In the rows, 128 means zero.
Rotation paths and how fast each direction turns (degrees each step)
Each turn is a multiple of 5 degrees from 10 to 175, or 0.
Each row of a path follows its step; steps can be skipped.
Rotation 1:
step 0: [132 136 127 131 136 131 126 128 122 132 124 110 124 129 120 123 135 121
 132 126 128 124 131 126 135 130 135 118 141 124]
step 1: [133 120 133 123 123 124 132 135 134 136 128 128 135 122 131 121 144 132
 117 129 132 121 124 135 134 131 124 128 139 127]
step 2: [132 133 128 124 124 114 120 121 123 130 133 128 127 123 123 132 120 127
 125 129 130 109 130 130 125 121 133 121 138 133]
step 3: [130 125 135 134 123 133 122 127 125 137 121 112 135 127 123 127 131 122
 118 131 131 119 124 115 134 124 123 125 122 124]
step 4: [124 133 126 120 126 126 130 133 133 128 134 116 125 129 123 114 134 122
 118 131 122 123 127 135 125 131 126 123 131 145]
step 5: [133 122 130 121 129 133 128 130 122 135 121 125 126 135 123 126 127 137
 130 135 135 116 136 125 133 120 129 133 143 136]
step 6: [128 126 121 117 129 122 126 137 128 130 115 123 134 126 135 127 125 122
 120 124 135 111 122 125 121 133 124 124 125 125]
step 7: [113 131 130 114 119 127 124 127 124 138 138 120 131 134 127 132 128 121
 126 133 129 124 128 125 133 122 138 128 127 134]
step 8: [140 130 128 129 135 135 126 129 135 140 130 114 128 132 130 126 122 126
 125 125 139 121 131 128 131 135 127 139 127 140]
step 9: [126 140 135 118 120 125 137 137 126 128 126 127 124 137 128 114 126 126
 124 129 138 123 129 126 119 127 128 132 135 121]
Directions:
[132 128 127 128 126 131 133 131 129 122 129 126 128 129 127 126 130 127
 131 128 128 126 129 131 131 128 129 132 131 128]
90
[130 129 129 126 130 128 123 129 127 128 132 131 121 128 126 130 129 131
 129 128 125 125 128 125 130 127 132 130 127 130]
135
Rotation 2:
step 0: [132 135 130 133 132 127 122 123 126 131 121 119 122 123 114 116 123 133
 120 126 133 125 125 127 131 111 121 129 128 139]
step 1: [132 135 141 140 129 133 126 135 137 124 124 134 131 124 116 130 120 127
 126 130 129 119 125 127 123 115 115 132 127 134]
step 2: [134 133 137 129 124 141 128 120 135 118 128 124 130 125 122 134 110 122
 123 127 125 128 125 129 123 125 126 142 130 123]
step 3: [123 136 134 128 121 144 128 123 131 127 125 112 128 131 128 124 123 125
 121 132 127 124 129 120 111 133 131 134 131 130]
step 4: [120 128 127 132 113 140 133 130 127 128 118 129 122 126 125 132 130 132
 124 118 127 124 141 119 115 131 127 135 133 131]
step 5: [123 136 125 124 114 135 129 116 119 135 118 128 122 124 114 130 131 134
 130 124 124 129 135 128 135 126 127 137 138 130]
step 6: [120 150 139 126 125 129 134 126 127 139 120 128 132 130 117 127 139 133
 130 123 124 124 124 128 131 121 124 128 132 127]
step 7: [121 138 139 126 131 132 137 127 133 129 131 137 126 123 125 131 131 136
 126 111 130 130 118 132 127 120 126 141 125 120]
step 8: [118 129 136 126 130 139 133 122 126 127 130 124 125 125 131 112 126 134
 130 130 134 131 115 129 129 120 128 146 123 125]
step 9: [118 132 130 134 126 136 132 139 129 121 114 123 129 131 133 114 124 134
 129 128 132 135 129 124 123 115 128 135 119 131]
Directions:
[128 128 129 130 125 127 126 127 127 120 129 129 129 132 129 127 126 130
 125 130 129 128 124 130 127 126 126 128 124 131]
45
[126 129 131 128 129 129 125 126 128 131 129 124 129 129 126 123 132 128
 129 136 129 126 126 128 127 130 127 126 129 131]
135
[131 133 125 132 131 125 129 127 126 126 124 130 126 127 123 131 130 130
 130 131 128 130 128 128 130 129 126 127 129 131]
70
[127 127 130 126 127 132 130 133 123 127 128 129 128 130 126 130 125 126
 131 133 126 129 130 131 132 126 128 128 128 128]
100
Rotation 3:
step 0: [131 122 127 137 123 118 123 131 135 135 132 136 132 132 130 118 125 126
 128 118 136 126 129 133 127 110 124 138 140 128]
step 1: [135 137 125 129 118 124 122 119 125 128 133 114 119 122 134 141 123 136
 128 120 130 131 127 117 133 131 136 137 125 131]
step 2: [114 131 128 125 135 129 122 127 110 122 123 126 120 132 140 116 129 128
 127 129 123 116 120 132 127 125 126 130 128 118]
step 3: [140 131 122 138 125 120 134 128 120 130 126 128 135 135 114 117 116 131
 140 120 126 127 132 131 128 126 131 119 126 129]
step 4: [133 130 123 121 122 127 134 128 131 124 133 126 114 127 118 136 130 127
 130 133 128 129 105 126 117 134 120 135 126 126]
step 5: [117 120 115 120 131 117 131 139 127 125 122 132 133 124 140 125 130 126
 128 131 126 126 120 120 134 120 132 117 126 135]
step 6: [131 124 129 129 139 132 125 127 126 137 127 133 119 117 111 134 132 132
 130 119 131 121 138 127 125 130 137 118 117 130]
step 7: [123 129 137 132 131 136 128 142 132 117 139 130 132 120 132 134 128 123
 143 131 119 125 124 133 121 138 120 130 133 130]
step 8: [126 116 125 118 126 113 128 126 137 133 134 140 136 131 129 126 125 125
 126 125 136 124 134 127 131 133 137 130 144 125]
step 9: [130 135 129 139 122 140 120 129 138 136 127 124 118 119 129 137 126 126
 120 118 131 121 122 130 135 122 139 134 130 133]
Directions:
[126 129 131 128 128 128 129 129 125 128 126 131 131 127 125 128 126 132
 128 127 122 127 131 133 126 130 127 130 125 127]
90
[128 127 126 127 133 125 127 129 124 123 124 133 129 130 128 128 128 127
 126 131 129 126 129 127 131 127 127 131 133 131]
130
[134 131 128 130 129 130 128 128 126 125 131 129 130 128 125 133 130 127
 128 124 132 129 128 132 127 124 129 129 125 130]
125
[129 129 131 128 126 128 130 124 127 126 133 130 129 128 130 131 131 128
 129 129 124 125 126 123 129 130 124 130 126 131]
125
[124 126 127 127 126 126 124 125 129 127 124 127 129 124 129 131 126 127
 124 128 127 128 126 127 129 125 131 131 122 130]
90
Rotation 4:
step 0: [135 121 115 125 122 122 131 128 127 131 120 126 123 128 117 126 133 141
 126 128 129 134 134 134 134 126 128 127 133 134]
step 1: [126 131 113 130 120 131 133 127 128 115 140 132 131 122 134 130 124 130
 125 134 129 121 129 125 131 134 138 129 131 130]
step 2: [135 120 130 130 122 127 138 138 127 135 122 126 127 133 134 119 127 133
 125 130 125 126 140 137 137 134 132 129 133 128]
step 3: [131 137 131 132 129 130 132 127 132 118 128 131 138 136 131 132 110 127
 126 129 123 122 129 121 127 133 137 128 125 129]
step 4: [135 135 133 132 126 133 123 134 124 141 121 117 128 134 127 129 120 132
 124 131 124 129 131 142 133 125 122 128 128 128]
step 5: [135 138 126 127 126 126 130 121 125 122 121 124 128 119 126 135 116 120
 132 130 127 129 120 121 126 123 135 121 123 133]
step 6: [128 132 130 136 125 130 130 130 121 140 130 116 123 118 136 127 137 125
 121 124 125 122 126 135 129 121 126 122 132 125]
step 7: [135 131 133 127 129 118 133 129 132 125 124 135 130 120 132 121 130 123
 128 121 121 133 119 118 119 127 138 121 128 131]
step 8: [125 132 134 128 133 131 121 125 130 135 135 127 135 133 129 126 140 127
 117 124 118 122 132 137 122 123 128 128 136 128]
step 9: [138 127 134 118 131 121 120 122 136 124 127 136 131 124 129 125 128 126
 131 135 130 139 124 133 120 131 129 128 126 137]
Directions:
[130 129 128 133 126 129 127 126 131 128 128 124 126 130 123 131 127 125
 128 127 134 130 127 128 129 128 126 124 127 128]
60
[127 133 126 127 130 129 124 129 130 130 127 129 129 134 123 128 127 131
 127 128 124 132 126 129 126 127 128 129 129 129]
80
Rotation 5:
step 0: [119 123 133 132 127 125 133 121 125 137 130 146 126 133 139 125 130 132
 117 138 131 123 131 135 132 122 131 138 129 129]
step 1: [131 134 119 131 121 112 127 124 126 132 129 124 126 132 130 137 121 123
 128 125 131 127 116 135 130 138 118 137 138 122]
step 2: [136 124 128 125 135 120 127 129 140 134 133 131 126 134 130 132 129 130
 124 140 130 127 123 106 125 135 138 128 127 125]
step 3: [126 127 143 127 124 121 127 124 124 122 134 115 137 126 137 122 130 127
 134 126 135 143 128 121 121 129 120 136 123 130]
step 4: [118 135 139 135 127 134 128 132 131 130 136 134 118 126 138 135 132 140
 119 123 127 125 119 128 122 129 125 118 120 127]
step 5: [125 125 117 125 122 125 122 121 127 126 122 117 128 136 140 129 132 126
 134 120 128 125 120 135 139 135 136 124 117 135]
step 6: [132 122 130 124 126 137 138 125 129 129 122 125 133 131 132 130 120 144
 131 133 121 127 119 127 123 124 144 126 139 119]
step 7: [125 137 123 124 122 126 140 132 136 120 133 117 136 123 119 111 126 133
 132 131 129 123 124 130 126 137 121 129 124 132]
step 8: [140 133 131 128 133 138 121 134 128 127 125 136 124 119 122 121 135 133
 133 120 117 130 119 121 130 126 127 128 116 117]
step 9: [132 131 135 113 126 131 129 130 129 132 122 128 123 132 136 114 120 123
 129 122 128 132 142 138 135 124 129 122 119 137]
Directions:
[127 127 125 131 128 128 126 127 125 127 124 124 131 130 127 126 129 130
 128 130 132 129 131 128 132 130 125 132 123 128]
160
[127 125 129 127 128 130 132 128 127 128 131 126 131 130 133 124 125 129
 129 128 130 128 133 126 127 122 129 130 131 126]
110
[128 128 128 128 128 125 127 130 132 130 128 129 131 132 122 124 128 130
 131 125 129 128 126 124 125 129 127 130 131 127]
70
Rotation 6:
step 0: [128 120 127 126 139 114 139 125 128 124 125 136 122 132 120 130 126 139
 119 125 124 130 127 124 139 119 126 132 128 117]
step 1: [119 129 112 130 122 124 133 129 139 132 112 135 127 125 120 124 118 123
 121 135 126 123 133 134 134 125 126 126 127 125]
step 2: [131 122 125 117 122 126 118 131 127 117 121 130 127 136 126 125 125 126
 124 128 130 127 133 123 139 125 133 124 110 115]
step 3: [128 122 118 132 129 119 121 133 132 130 131 137 125 141 124 131 128 128
 116 120 118 138 123 133 136 121 122 121 128 129]
step 4: [130 135 120 121 125 114 133 132 137 129 120 126 126 122 117 138 123 123
 134 130 126 138 128 126 133 117 132 121 125 120]
step 5: [120 119 118 120 127 128 128 124 132 128 116 126 128 137 131 136 123 123
 122 119 119 131 128 121 136 132 139 138 126 120]
step 6: [129 119 113 127 119 125 115 122 135 137 131 128 126 128 124 129 131 122
 124 132 120 136 133 129 126 121 120 130 116 123]
step 7: [135 125 124 120 130 121 130 119 127 121 129 137 129 137 119 138 124 135
 135 125 115 135 137 123 130 122 128 122 131 116]
step 8: [124 123 117 131 126 118 136 121 136 135 112 127 118 127 125 128 132 128
 116 123 119 128 134 121 125 131 128 121 134 123]
step 9: [136 118 122 124 121 130 127 123 141 131 121 133 129 125 122 132 118 129
 128 126 131 121 134 117 130 124 126 128 110 123]
Directions:
[130 128 128 129 128 127 130 125 127 127 125 133 129 129 128 124 127 133
 124 132 130 123 129 127 126 130 125 125 127 126]
45
[123 130 129 128 131 129 131 129 128 128 123 127 125 126 126 133 127 126
 127 133 127 126 129 125 128 130 130 126 130 129]
100
Rotation 7:
step 0: [124 140 127 132 138 129 132 122 124 133 118 134 123 136 124 126 128 123
 130 127 131 138 129 120 123 127 121 134 127 134]
step 1: [128 137 128 132 132 118 133 130 119 123 115 125 128 135 129 130 127 122
 125 124 137 125 125 134 121 130 126 131 129 115]
step 2: [129 129 132 138 138 130 139 136 119 134 133 129 117 134 129 122 129 131
 125 122 139 127 121 127 129 128 132 129 128 128]
step 3: [116 125 127 123 128 132 136 133 129 134 118 129 121 134 125 128 127 129
 136 123 135 135 127 124 116 125 133 135 123 123]
step 4: [127 136 131 127 124 127 136 127 127 130 124 136 125 132 114 132 131 130
 129 125 144 129 133 128 135 130 123 130 129 117]
step 5: [126 134 133 131 138 127 127 126 117 129 119 127 121 134 121 117 125 129
 128 122 136 140 133 132 129 126 124 125 125 135]
step 6: [129 135 125 130 138 122 129 131 122 134 113 129 122 133 127 135 123 127
 124 132 135 126 123 127 120 131 127 140 126 126]
step 7: [125 129 128 145 129 129 140 132 117 129 125 127 126 136 128 130 126 127
 130 122 135 131 123 127 131 125 130 129 133 116]
step 8: [121 134 131 124 136 133 139 130 125 130 126 135 121 136 129 118 135 127
 139 124 137 130 126 124 122 132 133 131 124 128]
step 9: [126 130 132 120 124 125 137 132 128 128 119 129 127 128 120 129 124 128
 120 120 146 132 130 125 119 128 124 132 127 121]
Directions:
[122 128 125 125 130 123 130 125 130 128 128 125 128 127 129 128 125 129
 125 130 126 129 129 123 127 130 128 131 125 126]
130
[126 129 128 125 131 127 128 123 129 128 127 130 130 129 132 127 132 125
 131 125 129 128 132 127 131 127 126 127 132 125]
95
[129 133 128 125 128 127 123 128 132 130 127 127 126 128 129 128 126 125
 133 129 129 130 125 129 125 130 132 127 126 125]
140
[130 133 126 127 125 127 127 128 129 123 129 129 129 127 123 124 130 125
 126 126 129 131 128 127 125 130 123 128 128 131]
80
[129 126 127 127 126 130 131 129 130 126 133 124 128 128 129 125 132 130
 130 124 131 126 127 127 125 128 131 132 128 126]
65
Rotation 8:
step 0: [132 127 127 128 121 128 127 117 129 136 135 123 136 132 142 138 123 126
 134 121 132 129 121 130 130 132 124 137 121 123]
step 1: [129 127 135 132 124 123 128 120 125 129 125 120 126 123 130 115 131 130
 147 129 120 122 136 131 127 126 128 129 121 127]
step 2: [130 122 121 128 125 125 132 130 129 129 116 127 125 130 121 118 135 130
 128 142 132 132 126 134 130 121 137 119 134 121]
step 3: [134 130 137 122 122 130 130 128 134 131 128 125 136 130 128 131 134 128
 110 131 140 134 125 127 131 129 121 131 132 119]
step 4: [137 131 140 120 130 120 130 123 126 134 140 123 128 134 132 128 122 134
 133 121 126 129 124 127 132 143 130 129 121 130]
step 5: [132 117 119 126 135 121 126 118 123 124 129 126 132 133 123 123 134 128
 141 120 126 127 134 129 124 123 134 123 119 125]
step 6: [134 135 124 133 123 125 125 131 128 113 125 134 130 127 121 115 134 129
 122 136 133 129 127 135 127 118 123 125 126 122]
step 7: [129 126 134 123 130 133 137 133 130 129 137 126 129 120 123 122 120 133
 110 130 133 137 123 132 135 131 132 131 128 128]
step 8: [133 129 128 115 137 137 131 127 122 129 136 115 127 137 128 137 128 124
 130 121 129 133 132 124 127 134 127 126 120 134]
step 9: [130 133 120 129 126 120 120 129 120 120 128 128 132 137 124 122 126 135
 136 116 125 122 139 124 129 124 123 122 130 135]
Directions:
[126 130 128 134 128 125 123 128 127 127 128 125 129 128 129 127 129 129
 129 129 128 133 129 123 127 125 134 126 126 129]
90
[130 129 130 128 129 129 129 131 130 133 127 128 132 130 129 130 129 129
 125 127 129 132 131 129 125 130 127 124 129 134]
80
